[[ -3.5   6.6  17.1 -38.0  35.7 -16.2   8.0  59.3  30.2  52.4  62.9 -35.7]
 [-45.9   8.7 -30.6  57.1  55.9   4.2  58.0  52.8 -40.4  18.2 -60.9  47.5]
 [ 59.7 -41.5  23.8 -54.3   2.9 -13.8 -64.1 -15.2 -40.0  47.4   3.4   6.3]
 [-42.7  31.7   4.2 -50.0 -17.5 -10.4  40.9  -4.3  44.0 -38.9   3.4 -44.5]
 [ 24.6 -35.4 -10.6  44.5  55.4 -48.1  16.7  45.1 -36.7  65.4  26.9  38.8]
 [ 31.3  -3.2 -22.1  43.5  -8.9  58.2 -36.3 -17.2  32.0   1.1  22.9 -43.9]]
->
[[ 62.9 -35.7  -3.5   6.6  17.1 -38.0  35.7 -16.2   8.0  59.3  30.2  52.4]
 [-60.9  47.5 -45.9   8.7 -30.6  57.1  55.9   4.2  58.0  52.8 -40.4  18.2]
 [  3.4   6.3  59.7 -41.5  23.8 -54.3   2.9 -13.8 -64.1 -15.2 -40.0  47.4]
 [  3.4 -44.5 -42.7  31.7   4.2 -50.0 -17.5 -10.4  40.9  -4.3  44.0 -38.9]
 [ 26.9  38.8  24.6 -35.4 -10.6  44.5  55.4 -48.1  16.7  45.1 -36.7  65.4]
 [ 22.9 -43.9  31.3  -3.2 -22.1  43.5  -8.9  58.2 -36.3 -17.2  32.0   1.1]]

[[ -8.6 -12.5 -10.0 -10.7  12.7  -7.0  -3.3  19.4   2.9 -12.1]
 [ 19.1 -14.8  -0.6  10.1  12.7  49.2 -16.5   9.9  21.1   6.5]
 [ 13.0  24.7  -3.0  23.1   8.1  -4.0 -15.4   9.8  -7.0  -3.0]
 [ -4.5  12.2 -27.9  -3.9   5.1  12.5  15.0  10.4 -10.6   5.9]
 [  4.8   4.5   1.7   1.3  17.6 -12.1 -15.8  16.8  -0.1 -18.3]]
->
[[  2.9 -12.1  -8.6 -12.5 -10.0 -10.7  12.7  -7.0  -3.3  19.4]
 [ 21.1   6.5  19.1 -14.8  -0.6  10.1  12.7  49.2 -16.5   9.9]
 [ -7.0  -3.0  13.0  24.7  -3.0  23.1   8.1  -4.0 -15.4   9.8]
 [-10.6   5.9  -4.5  12.2 -27.9  -3.9   5.1  12.5  15.0  10.4]
 [ -0.1 -18.3   4.8   4.5   1.7   1.3  17.6 -12.1 -15.8  16.8]]

[[ -7.5 -56.1   8.4   3.1  -7.6]
 [ 32.3 -21.4 -13.1  25.9  29.0]
 [-60.8 -17.0  49.5 -44.8 -62.1]]
->
[[  3.1  -7.6  -7.5 -56.1   8.4]
 [ 25.9  29.0  32.3 -21.4 -13.1]
 [-44.8 -62.1 -60.8 -17.0  49.5]]

[[27.1 41.5 55.6 34.0 24.7 39.7 31.3 35.4 30.3 43.0 65.2 34.7 40.8 31.4
  45.7]
 [51.4 34.8 26.1 38.3 53.7 41.3 37.7 36.3 41.3 41.8 28.2 36.9 38.5 49.5
  34.1]]
->
[[31.4 45.7 27.1 41.5 55.6 34.0 24.7 39.7 31.3 35.4 30.3 43.0 65.2 34.7
  40.8]
 [49.5 34.1 51.4 34.8 26.1 38.3 53.7 41.3 37.7 36.3 41.3 41.8 28.2 36.9
  38.5]]

[[-48.2  12.8 -20.3 -21.0  26.0  14.6 -16.9 -26.7  11.8  22.7   8.4  47.1
   -1.8  44.0]
 [ 45.5 -47.8 -47.3  11.5  23.4 -30.7 -40.0  43.9 -14.1   4.6 -26.5 -39.7
   25.5  16.7]
 [ 16.7 -17.4  44.4 -48.0 -49.8  14.0  47.1 -28.2 -41.5  14.9 -14.3  26.1
  -39.0  36.8]
 [-45.2 -15.4 -28.4  49.9 -13.7 -37.9 -37.7   1.9  22.3   4.3 -43.6   5.7
   41.1  20.3]]
->
[[ -1.8  44.0 -48.2  12.8 -20.3 -21.0  26.0  14.6 -16.9 -26.7  11.8  22.7
    8.4  47.1]
 [ 25.5  16.7  45.5 -47.8 -47.3  11.5  23.4 -30.7 -40.0  43.9 -14.1   4.6
  -26.5 -39.7]
 [-39.0  36.8  16.7 -17.4  44.4 -48.0 -49.8  14.0  47.1 -28.2 -41.5  14.9
  -14.3  26.1]
 [ 41.1  20.3 -45.2 -15.4 -28.4  49.9 -13.7 -37.9 -37.7   1.9  22.3   4.3
  -43.6   5.7]]

[[ 40.9  26.1   7.9  48.7]
 [ 33.9   2.7 -10.9  44.7]]
->
[[  7.9  48.7  40.9  26.1]
 [-10.9  44.7  33.9   2.7]]
